Each path is a new rotation, seen through one point. The rows after it are directions, each followed by how far the rotation turns it, in deg/step (0 if it stays put).
Each turn is a multiple of 5 degrees from 10 to 175, or 0.
Each row of a path follows its step; steps can be skipped.
Rotation 1:
step 2: [ 21  -5 -12 -16 -24   9  21  22   3 -20 -33  -5 -11   0  -9  18   3 -26
  10  -8 -13   8 -19  -4 -34 -12  -3   0  11  29   7 -10  -9   7 -15 -10
  10  22  17  26  -3 -38 -18  -4 -28  -2 -18   4]
step 5: [ 24 -17  -9  -7  17  16   3  14  27  24  -3   0   8 -10  -4 -35 -13  -7
 -24  -5  14  10  36   6  16 -20 -23 -12   3 -28  28  15  -2  -5   9  10
   3  -6 -13 -23  19 -25   8   9  -6 -19 -14  23]
step 6: [  7  24 -21  11  -5   0 -26  -2  25  -2  17  24   5   2  22 -20  34   1
   1  17   9 -15  -2  14   1  16  20   2 -12 -15 -27  10   3 -10 -33   0
  43  -6  -3 -11  14  -7   9   9   5   6  18  34]
step 7: [ 10  16 -30  20  20  -7  27 -12 -20   2  -4 -10 -29  15   7  -8  18  14
  51  17  11   7 -12  27   7  -1  -7   7  -1 -11  -6  21   0  22   3   3
 -13  -4  10  10  33   0  22  -6 -14   3   3 -27]
step 8: [  2   3  13  -8   4 -15   8 -12  -5 -11   4 -21 -22  13 -30   0  11   8
  -6  20   3   3   3 -33   8  23  19 -17 -23  -4  -3   3 -11  49  11  21
   7  16  -9  29 -11   7 -28  -8 -13 -34  -4  13]
step 9: [  0  35  10 -25  15  12  11  41 -19 -11 -28  -7   7   9 -22  31   0 -10
  -3  -4 -15 -14  -4  11  17   6 -22  -6 -35  13   3 -18   9 -12  -1   9
  13   4  20 -10 -20  20 -15  -5  -3   9  28  -5]
step 10: [-10 -18 -14   8  12  15  -8  16   0  11   0  -8  -6 -31  36  12 -31  -7
 -15  -6  -7  -5  -4 -27   7 -26  -1   9  24  21  15  -8  22  15 -19  26
  17   4  21  10  11  27 -26 -16   0  14 -11 -20]
step 11: [ 16 -14  19  40  -8   5  -6  14 -12  22  27 -10  26  13   0 -27  -3 -35
  -1  -9  14   1  11 -33   4  17  14  -6   3  14  -4 -38  -8 -21  -9   5
 -23 -16   3 -19  -1 -22  -6  -4  -2  12   3 -13]
step 12: [ 26 -34 -15  13 -33  28  -7 -23  -1  20   0  16  -2   8  11  -1 -15  24
  -3 -26  -3 -12  -9   3  -7  23 -41   2 -29 -16   6  16 -14 -17 -13   2
  -6 -28 -16   0 -10  11  15  -7   9   0   5   9]
Speeds:
[ -4   1  -7   6 -10   4  -3   1   4   0   2  -2   0 -11  -8   0   0  -4
   3   4 -10   0   0  -6  -6   3   5   1  -1  -2   0   2   9   2   0  -2
   4   0   0   9  -3  -2   3  -6   5  -3   4   5] | 170
[ -4  -3   3   4  -2  -3  -5   2  -1   0  -2  -1   0   2  -5   1   5   6
   4  -5   0  11  -1  -2   2  -5  -7   7   3   0   6  -6   4   5  -6  -1
   4  11  -5  -4  10   1   4 -10   0  -1  -3  -3] | 125
[  1   0   7   4   2  -3  -3   9   5   6   1  -4  -1   0  -4  -2   5   2
  -1   4  -1   6   7  -9  -2   2   5   9   4   4 -11   7  -5  -3   0   2
  -1   1  -2  -9  -5   2  -6   4  -2  -8  -1   2] | 135
[ -2   6   1   1   2  -4  -6   0   8  -2  -2  -4   3   3  -4  -5   2   7
   1  -1   0  -3  -5   3   3   0   2   0  -3  -6  -2   7  10   7  -2  -1
  -6 -10   2  -2   4   0   9   4  -4   0 -11   7] | 45
[  0  -1   5  -1  -8   1  -4  -3  -3   1   2  -1  -5   2 -11   0  -1  -8
  -3   7   6   5   2   0  -4  -2  -9 -14   3  -3   4   2  -5   3  -7  -2
  -6  -4   6  -4   1   0  -4  -2  -1  -1   0   7] | 110
[  1   5   2   4  -2   3   8   6  -6   7  -9   4  -1  -6  -8   7  -3   0
   3  -5   3  -1  -5   0   2  -2   2   4  -6  -2   2   8  -1  -6   0  -2
  -7   1   3  -2   9 -10   1   2   1   2   3  -1] | 155
